Each path below is one point turned by a fixed rotation once a step. After each direction that follows a path, write how fast that rotation turns it, in deg/step (0 if it stays still).
Each turn is a multiple of 5 degrees from 10 to 175, or 0.
Each row of a path follows its step; steps can be skipped.

step 1: [-0.49  1.59  1.70  1.29 -0.14  1.36  3.54 -0.73  0.24  0.12 -2.63  0.80
 -2.94  1.80  2.47 -2.87  1.12 -2.69 -0.74 -2.04  1.84  0.26 -2.84 -1.45
  0.01  0.53 -0.62 -0.66  2.56  2.12 -1.42 -1.41 -3.84  3.85 -3.79 -1.18
 -0.52  1.59  1.24  1.21 -0.30  0.08  1.44  2.50 -0.75 -1.86 -1.97]
step 3: [ 0.81  1.85  3.77  1.30 -3.25  0.59  2.16  2.05 -0.33 -1.87 -3.34 -0.96
  0.78 -1.61 -1.99 -0.58  0.94 -1.07 -1.05  1.06 -2.47  1.89 -0.45 -1.12
 -1.70  1.91  1.14 -1.27  0.06 -2.89 -1.59  2.96 -2.17  4.89 -0.61 -2.85
  1.80  0.39  0.61 -0.53  0.30  0.16 -1.86  1.38 -3.87  0.71  1.14]
step 9: [-3.16  3.81  0.85 -1.03 -0.55  3.01  0.13 -0.16  0.62 -0.33 -3.71  1.29
 -1.28  0.39 -0.89 -2.02  1.27 -1.16 -1.57 -0.29 -1.24 -1.03  0.98 -3.50
 -2.03 -1.93  0.97  3.17 -1.27  1.61  0.43 -1.47 -3.66  4.14 -3.06  0.38
 -1.07  0.45  0.28  3.23 -1.61  0.54 -0.97  1.40 -0.82  1.09  2.05]
step 13: [-3.24  0.00  0.21  3.86 -0.49  0.17  2.74  1.48 -0.62  3.27 -3.29  2.00
 -2.69  2.77 -1.32 -2.10 -0.16 -3.30  1.41 -0.79 -0.02  1.28 -1.11 -2.88
 -2.13 -1.89 -0.36 -0.76  1.01  1.65  0.57  0.70 -3.84  0.44 -0.90  2.61
 -0.91  2.15 -2.49 -0.50  0.02  2.11  0.10  1.81 -0.24 -1.99 -0.22]
step 17: [-0.37  2.93  2.68 -0.89  0.59 -0.75  3.32  0.53 -0.02 -2.30 -3.89  4.78
  0.56 -0.63  1.00 -0.08 -1.37 -0.66  1.63 -1.95  1.83  2.49 -1.15 -1.71
  0.04 -1.76 -0.01  0.28 -1.47  2.49  2.93 -2.06 -3.85  0.54 -3.61  0.53
 -1.38  1.45  0.52 -0.28 -1.31  1.49  1.20  2.04  1.30  0.18  1.19]
step 21: [-0.38  3.86  2.88  1.92 -2.70  0.85  3.54  0.87  1.65  0.38 -2.34 -2.21
 -0.51  0.14  0.30 -2.24  0.17 -2.77  0.93 -2.69 -2.75  2.18 -0.39 -2.13
 -0.62 -1.10  0.25  0.26 -1.66 -0.40 -0.27 -0.13 -4.51  0.85 -3.06  0.23
  2.91 -0.40  0.41  1.67 -0.05  0.34 -1.35  2.58 -1.29 -2.20  2.57]
step 22: [-1.15 -0.39  3.97  1.50 -4.52 -0.43  1.56  1.82  0.41 -1.75 -2.10  0.83
 -0.07 -1.69 -0.89 -0.41 -0.67 -1.30 -0.83 -0.09 -1.14  3.03  1.05 -2.86
 -1.75 -0.35 -0.86 -2.59 -2.71 -0.38  1.41  0.75 -3.17  2.42  0.28  0.21
  5.18  2.32 -2.39  1.85  1.79  1.60  0.16  0.45 -1.25  0.79  1.48]
Speeds:
[ 0.37  0.53 -0.19  0.70 -0.41  0.99  0.84 -0.22  0.35  1.59 -0.60  0.23
  0.42  0.55  0.15  0.29  0.64 -0.65 -0.23  0.45  0.33 -0.17  0.26 -0.62
  0.57  0.28 -0.07  1.30 -0.08 -0.77 -0.07  0.57  0.85  0.24  0.76 -1.54
  0.34 -0.33 -0.61  0.33 -0.24  0.00  0.54  0.46  1.22 -0.08  0.07]
60
[-0.44  0.55 -0.05 -0.95  0.32 -0.09 -0.20 -0.89 -0.41  0.05  0.10  0.72
  0.83 -0.18  0.84  0.32 -0.47  0.63 -0.22  1.31  0.98 -0.31  0.18  1.17
 -0.09  0.47 -0.02  1.01 -0.22  0.84  0.65 -0.89 -0.03  0.25 -0.70  0.04
 -1.01  0.14 -0.05  0.54  0.55  0.13  0.71  0.80  0.39  0.96  0.76]
40
[ 0.70 -0.49  0.12  0.04 -1.71  0.71 -0.23  0.98 -0.18  0.31  0.95 -0.83
  0.34  0.13  0.76  0.22 -0.43  0.81  0.46 -0.26  0.06  1.28 -0.14 -0.60
  0.79 -0.15 -0.82 -0.23  0.49  0.63  0.07 -0.77  0.40 -0.67 -0.72  0.06
  0.68 -0.74  0.43  0.58  0.50  0.56  0.82  0.07  0.24  0.21  0.48]
10
[-0.30  0.13  1.41  0.37  0.21  0.27 -1.03 -0.55 -0.25 -0.26 -0.14 -0.33
 -0.66  0.31 -0.70  1.89 -0.04 -0.19 -0.44  0.61  1.09 -0.47  0.38  0.46
  0.69  0.22 -0.39 -0.33 -0.01 -0.22 -0.81 -0.21  0.64  0.15  0.15 -0.03
  1.37  0.51  0.70  0.18  0.24  0.72  0.33  0.07 -0.71  0.24 -0.91]
95
[-0.65 -0.30  0.31 -0.65 -1.05 -0.64  0.06  0.61 -0.53  0.35  0.06  0.50
 -1.46 -1.00  0.11 -0.23 -0.49 -0.20 -0.14  0.42  0.19 -0.48  0.37  0.05
  0.26  1.25  0.09 -0.35  0.31 -1.36 -0.25 -0.20 -1.05 -0.86  0.00 -0.68
  0.15 -0.27 -0.53  0.23 -0.36 -0.63  0.39 -1.02  0.42  1.23  0.11]
90
[-0.18  1.42  0.61 -0.79 -0.25 -0.98 -0.55  0.01  0.48  0.35 -0.62 -0.37
  0.24  0.50 -0.07  0.22  0.46  1.17  1.15 -0.24 -0.51 -0.08 -0.09 -0.19
  0.04  0.14 -0.17  1.18  0.41 -0.19  0.41 -0.24  0.08 -0.63 -0.23 -1.37
 -0.40  0.32  0.14 -0.25  0.08  0.74 -0.51 -1.40 -1.08 -0.52  0.01]
120

step 4: [-1.00 -0.97  0.17 -3.71 -3.63  0.40  1.24  0.26  1.90 -4.78  0.47 -1.58
 -1.08  3.87  1.90  0.43  2.69  0.39  1.37 -0.19 -0.27 -0.80  0.88 -0.43
  0.87 -0.81 -3.46 -1.86  5.21 -2.71  1.94 -0.23 -0.40  3.75  2.74 -2.31
 -1.65 -0.89 -1.51  0.48  3.08 -1.62 -1.47 -0.12 -3.94 -0.37 -2.92]
step 10: [-0.14  1.09 -1.06 -1.21 -1.57 -1.00 -1.85  0.32 -1.21  0.39  2.44 -1.74
 -0.12  0.64  1.74  1.05 -1.26 -0.65  1.98 -3.10 -1.54 -3.82  1.38  0.49
  3.28  1.45 -0.14  0.82  1.58 -3.67 -7.55 -0.90  0.44  0.63  0.87 -0.28
  3.10 -0.75  1.21  1.17 -2.87 -5.80 -0.52 -2.94  0.11 -0.10 -2.73]
step 19: [-2.17  1.51  1.72 -0.63 -3.03  1.21  0.44 -0.60  1.13  1.61  0.99  0.13
 -2.66  1.56  2.14 -0.12 -0.12  0.68  0.51 -2.46 -0.35  0.81 -0.54  1.80
 -0.07  4.69 -4.93  0.44  3.66  0.38 -3.42  1.78  1.10  2.19 -1.78  3.07
  1.56  3.87  0.63 -3.59  0.64 -5.00  0.87  0.22 -0.69 -0.72 -3.81]
step 22: [-1.58  2.01 -2.43  0.37 -4.80 -1.91 -0.35  1.94 -0.42  2.45 -1.08  1.36
 -1.94  2.72  0.11 -1.24  2.96  0.47  3.64 -1.52 -2.02  0.30 -4.44 -4.67
  0.85 -0.55 -3.65 -0.72  2.31 -2.79 -0.37  1.12  1.89  0.94 -2.56 -1.05
 -2.97 -2.02  0.69  1.62  1.84 -3.93  1.32 -1.46 -0.89 -2.00 -1.39]
step 25: [ 0.29  2.23  0.28 -3.96 -0.53 -3.17 -2.87  1.84 -1.83 -0.46  0.65  2.82
  3.20  0.73  1.27 -1.91 -1.04 -0.29  4.73 -2.85  3.58  1.35 -2.96 -1.35
  1.03  1.13 -0.60  3.89  4.08 -3.21  0.31 -1.93 -2.38 -0.74  0.61 -2.51
  0.92  0.98  2.36  0.72  0.19 -1.46  0.50  2.32 -2.27 -2.86 -1.38]
step 32: [-2.44  0.94  0.03 -4.98 -3.77  1.89 -2.69 -0.85 -2.04 -1.57  0.56 -4.41
  0.78 -0.76  0.04 -0.84  1.13 -1.37 -1.43 -1.24 -2.22 -1.84 -1.48 -2.54
  2.57  0.92  1.20  5.12  1.38  0.43 -3.74 -0.46 -1.43 -3.50 -1.33 -1.98
  2.28 -2.14  2.61 -0.87 -1.05  0.01 -3.94  2.19 -1.04  0.56 -0.94]
step 34: [-1.44 -0.08 -0.04 -4.26 -1.04  0.88 -1.09  1.20 -0.04 -3.88  0.57  2.97
 -0.26  0.49 -1.13 -3.11  2.02  0.37  2.46 -0.09 -3.13  3.33 -2.32 -0.44
  2.98  1.32 -2.99  3.13  3.81  4.31 -0.58 -0.70 -3.22  2.28  0.12 -0.54
 -0.61 -0.50  2.04 -1.47  3.81 -0.04 -2.14  3.11 -0.15 -0.14 -1.80]
Speeds:
[ 0.37 -0.35  0.18 -0.31  0.35 -1.41 -0.43 -1.22 -1.10  0.16  0.00  0.59
 -0.22  0.28  0.63  0.32 -0.74  0.06  0.97 -0.90 -0.60  0.28  0.29 -0.24
 -0.12 -1.33  0.00  0.66 -1.16 -0.58 -0.91 -0.37  0.51 -0.57 -0.32 -0.18
 -0.43 -0.24  0.02  0.34  0.22 -0.53 -0.51  0.36  0.48 -1.19  0.29]
95
[ 0.72 -1.25 -1.18  0.44 -0.68  0.49 -0.24  0.43 -0.41 -0.62 -0.31 -0.20
  0.35 -0.51 -0.15  0.05 -1.19 -0.41 -0.54  0.28 -0.85  0.66  0.19 -0.33
 -0.56  0.37  0.76  0.11 -0.47  1.15 -1.09  0.33 -0.89  0.18  0.34  0.75
  0.94 -0.61  0.85  0.60 -0.22 -0.13 -0.29  0.55 -0.20 -0.41 -0.54]
20
[ 0.54  0.01 -0.64 -0.08 -0.20  0.28 -0.72  0.06  0.24  0.20  1.86 -0.92
 -0.64  1.13  0.74 -0.64 -0.59 -0.01 -0.94  0.24  0.32  0.37 -0.46  0.20
  0.38  0.38 -0.36 -0.93  0.15  0.13 -0.01 -0.26  1.04 -1.04 -0.63  0.40
 -0.54 -0.06 -0.55  0.72 -0.66  0.22 -1.24  0.37  0.03 -0.24 -0.20]
80
[-0.99 -0.93 -1.07 -0.63  0.13 -0.23  0.40 -0.61  0.37  0.27 -1.17 -0.50
 -0.32 -0.22  1.54  0.48 -0.22 -1.23 -0.31 -0.10  1.75  0.34  0.28  0.46
  0.50  0.11 -0.32  0.29 -0.27 -0.08  0.67 -0.27 -0.65 -0.36 -0.38  0.58
  0.39 -0.15 -0.23 -0.76 -0.41 -0.15  0.11  0.35  0.79 -0.04 -0.29]
155
[-0.34 -0.30 -1.17 -0.83 -0.18  1.12 -0.20 -0.30 -0.88  0.85  0.46  0.27
 -0.24 -0.41 -0.92  0.42  1.04  0.02 -0.24  0.10 -0.67 -0.66 -0.21 -0.68
 -0.24  0.68  0.56  0.46 -0.63 -0.34 -0.48  0.06  0.59  0.25 -0.89  0.11
 -0.17  0.08 -0.81 -0.84 -0.68 -0.82 -0.07 -1.01  1.11  0.04 -0.75]
35
[-0.82 -0.23 -0.38  0.31  0.23  0.84  0.69 -0.20  0.18  0.04 -0.48  0.58
 -0.21  0.04 -0.16  0.01  0.51 -0.29 -0.16 -0.40  0.30 -0.18 -0.60 -1.43
 -0.96 -0.97 -0.43 -0.46  0.46  0.71  0.23 -0.92 -0.02 -0.50  1.66 -0.53
 -0.60  0.85 -0.24  1.41 -0.57 -0.46 -0.45  0.42  0.42 -0.35 -0.44]
160
